(in the rows, 128 means zero)
Families of rows that turns and mirrors carry onto each other, the same ones carrying the whole set onto itself: the rest of each named row's family, in list order:
5 families of 6 rows:
z407: [165  89 108 135 147 132 124 111 138 129 180 125 108 140 140 124 121]
z447: [161  98 110 136 151 116 112 115 153 125 164 149 108 151 135 134 144]
z672: [166  86 113 132 138 118 112 135 128 135 168 145  99 153 126 140 136]
z325: [146  85 116 124 142 111 117 164 108 149 143 134  96 139 116 157 125]
z802: [129 116 129 122 151 169  98 105 134 137 129 104 101  81 143 151 134]
z398: [129 113 116 124 153 104 114 173  99 141 132 118 142 135 109 149 110]
z999: [132 120 117 133 142 179 124  84 136 137 120 105 107  91 140 143 116]
z763: [171 119 119 133 151 166 113 122  97 125 138 103 180 137 115 161 129]
z877: [ 82 138 155 137 135 127 113 119 106 140 126 135 132 107 109 155 114]
z610: [132 104 125 124 163 125 122 183  97 139 139 122 133 128 115 165 122]
z481: [ 82 123 165 136 125 139 123 124 115 142 137 124 136 111 109 165 136]
z505: [139 151 106 152 144 154 121 118 154 112 131 156 161 144 116 125 132]
z946: [ 85 127 156 140 128 132 128 101 126 141 115 138 120 115 111 167 135]
z630: [147 114 116 136 151 121  95 112 150 121 173 146 106 129 139 116 128]
z988: [141 141 114 152 154 174 131 130 151 109 138 164 153 138 119 142 144]
z789: [172 113 113 129 156 149 114 110  88 134 112 102 164 137 115 172 121]
z67: [131 131 108 157 144 158 159 133 144 117 136 165 147 151 113 136 123]
z607: [141 141 114 154 149 157 139 113 140 115 116 168 159 151 109 153 139]
z959: [171 132 109 134 160 151 103 118  91 122 130 115 174 135 116 149 107]
z7: [125 124 121 121 142 148  89  96 136 141 123  98 108  87 140 136 120]
z512: [125 138 124 155 126 162 143 123 136 126 116 173 141 146  99 157 139]
z756: [137  89 112 122 155 121 136 163  96 147 140 108 114 125 122 154 103]
z632: [164 113 112 126 137 177 101  86 120 142 111 105 109 102 132 157 129]
z585: [149 112 118 124 151 156  98  79 135 138 118 108 100  98 144 153 133]
z782: [ 81 118 153 145 123 132 148 116 120 142 143 139 118 121 112 151 117]
z473: [156 120 117 139 144 172 136 103  90 131 125 103 170 131 113 160 105]
z961: [ 96 130 150 150 112 149 134 107 127 139 123 159 122 129 101 161 138]
z641: [129  94 126 124 157  98 123 161 100 146 130 129 114 136 114 168 121]
z990: [150 100 125 133 144 134 104 117 155 125 183 133 111 134 139 127 149]
z857: [173 113 116 131 136 170 108  97  89 141 113 100 145 123 115 170 121]

Which other rows belong to the same family as z802? z763, z610, z481, z988, z990
Which other rows belong to the same family as z961? z672, z325, z512, z632, z857
Which other rows belong to the same family as z407? z999, z67, z756, z782, z473

Families of rows that turns and mirrors carry onto each other, the same ones carrying the whole set onto itself: the rest of each named row's family, in list order:
4 families of 8 rows:
z907: [ 97 119 145 120 107 133 127 157 124 114 131 127 141]
z100: [114 105 165  96 124 113  99 127  63 168 164 126 120]
z234: [113 142 141  84 135 115  87 121  78 183 170 143 131]
z485: [152 138 160 101  90 102 124 128  87 158 141 116 137]
z851: [ 88 132 119 117 140 138 110 137  91 164 189 151 108]
z362: [117 150  82 114 104 132 106 114 108 173 143 161 104]
z901: [128 162 137 110  81 137 125 132 117 188 150 139 153]
z552: [ 93 100 106 134 104 135 105 122  83 163 143 149  93]
z323: [ 83 157  97 115  92 111 104 145 123 148 142 110 147]
z668: [107 107 130 145  78 137  96 141 109 162 127 157  98]
z61: [156 150 120 110  96 106  91 130 120 147 124 157 102]
z227: [114 124 129 101 134  81  75 117  88 154 180 135 117]
z68: [130 100 144 129  97 114  87 135  95 141 125 150  89]
z171: [ 91 118 116 110 124 123 141 138  96 117 146 114 134]
z58: [ 94 146 113  87 148 122 116 139 106 122 153 135 134]
z136: [ 88 128 142 128 110 115  65 140 126 176 170 158 134]
z830: [150 143 155 129  87 110 132 146 120 135 151 130 123]
z922: [110 147 161 108  99 136  87 141 117 190 152 156 150]
z557: [ 83 126 137 107 112  89  76 152  97 129 144 107 126]
z513: [143 145  98  98 117 104  97 116  92 153 143 150  90]
z131: [128 131 141 114 112 117  65 141 110 153 137 169  91]
z952: [111 150 117 101  99  85  94 144 112 127 138 103 138]
z623: [101 149 141 102 128 129 102 157 132 120 143 147 141]
z595: [ 58 127 118 120 107 115  84 151 106 149 151 116 137]
z531: [105 127 125 146  65 113 119 131 133 169 151 133 143]
z602: [ 85 134 138 106 116 144  98 132  89 197 171 149 139]
z148: [120 169 125 122 107 139 117 146 137 164 171 159 131]
z204: [116 121  87 131  84 127 129 116  90 158 135 136  99]
z639: [121 101 150 123 120 110 125 137  74 131 171 123 100]
z834: [129 125 155 124  70 124 132 132 104 175 138 123 147]
z334: [133 121 113 121  91  78 126 109  96 147 159 106 128]
z262: [128 118 138  97 108 107 130 112  62 166 158 108 132]

Which other rows belong to the same family as z907? z323, z171, z58, z557, z952, z623, z595
Which other rows belong to the same family as z334? z851, z227, z136, z830, z531, z148, z639
Which other rows belong to the same family as z362? z552, z668, z61, z68, z513, z131, z204

Families of rows that turns and mirrors carry onto each other, the same ones carrying the whole set onto itself: the rest of each named row's family, in list order:
4 families of 8 rows:
z206: [150 136 137 128 144 146 192 159 135 161 163 124 144 115 125 123 106 111
 111 100 107]
z769: [173 138 107 153 157 139 123 162 134 147 105 131 149 106 144 173 157 133
 157 130 136]
z418: [154 114 135 150 128 136 175 148 141 177 178 130 150 125 155 142 101 114
 125 101 118]
z27: [104 104 137 144 129 113 131 158 127 112 147 150 109  86 133 153 139 165
 123 136 136]
z208: [115 128 153 169 148 136 183 183 149  92 144 127 147 118 131 131 151 142
 139 126 125]
z190: [108 138 132 159 159 126 145 115 141 160 166 117 162  98 123 111 148 124
  85 103 126]
z627: [138 126 134 137 169 154 145 113 134 106 149 146 136 112 170 144 158 168
 108  84  98]
z865: [119  87 156 135 155 147 137 123 129 102 149 143 138 121 143 131 162 138
 147  84 118]
z940: [120 126 136 140 157 142 160 108 138 128 160 154 138 106 145 106 161 144
  85 101  95]
z924: [113 141 149 182 171 138 132 127 144 139 139 123 174 123 122 139 142 108
 154  99 143]
z570: [135 157 134 158 162 108 135 121 141 161 154 114 166 108 130 150 159 134
 112  83 147]
z748: [152 119  94 151 148 152 113 142 149 120 119 134 134 117 156 175 133 131
 173 105 101]
z378: [162 107 114 157  86 136 170 151 147 160 131 122 140 133 129 131 135 155
 130 120 122]
z42: [123 123 144 151 141 152 167 133 147 175 175 128 144 108 133 112 109 122
  95 111  95]
z879: [156 100 169 160 156 156 172 157 118 163 152 137 151 121 139 129 122 124
 155 121 115]
z638: [168 145  99 148 154 131 115 132 144 167 105 123 140  81 126 141 147 130
 152 126 126]
z593: [182 118  93 155 106 137 160 154 143 154 113 130 129 105 128 130 122 130
 137 135 130]
z524: [102 144 147 146 160 144 173 157 162 138 159 144 131  96 138 117 139 132
  84 130  98]
z914: [ 88  91 108 141 134 122 142 167 170 128 126 129 116 110 143 161 138 131
 124 135 129]
z609: [122 117  98 161 164 156 124 105 156 132 120 148 138 117 165 147 143 145
 154 118  82]
z229: [133  96  91 148 138 121 130 177 144 113 124 113 126 109 141 180 137 134
 150 117 131]
z545: [136 137 140 156 149 138 109 139 118 172 148 142 158  76 143 141 130 134
 148 152 141]
z477: [122 129 118 127 187 147 155 106 126 109 147 141 142 111 142 128 146 131
 101  78 105]
z215: [182 106  95 163 117 132 154 162 126 131 118 128 137 130 140 164 137 144
 147 117 131]
z962: [136 157 126 144 182 132 154 122 126 162 152 108 167 103 115 129 133 116
 110  86 124]
z954: [107 136 131 148 162 145 178 185 164 113 157 133 139 102 169 153 126 133
 105 134 118]
z216: [111 138 126 123 164 142 189 167 151 103 150 142 131 108 140 132 132 118
  92 110 115]
z957: [129  95  84 145 133 129 148 167 154 111 111 126 106  91 137 148 125 138
 123 137 130]
z931: [113 135 114 174 131 127 109  98 140 114 155 156 143 106 143 139 126 145
 158 111 108]
z198: [152 138 133 181  99 150 160 151 128 131 144 149 142 112 135 130 108 165
 132 145 122]
z500: [154 143 120 157 161 135 129 141 135 179 114 116 164  93 137 140 174 153
 139 141 129]
z155: [135 116  82 150 156 143 115 115 154 114 109 131 115  92 142 147 133 145
 148 109  97]

Which other rows belong to the same family as z229? z769, z190, z940, z748, z42, z524, z215
Which other rows belong to the same family as z609? z418, z627, z570, z378, z914, z954, z500
Which other rows belong to the same family as z924? z27, z208, z865, z879, z545, z931, z198

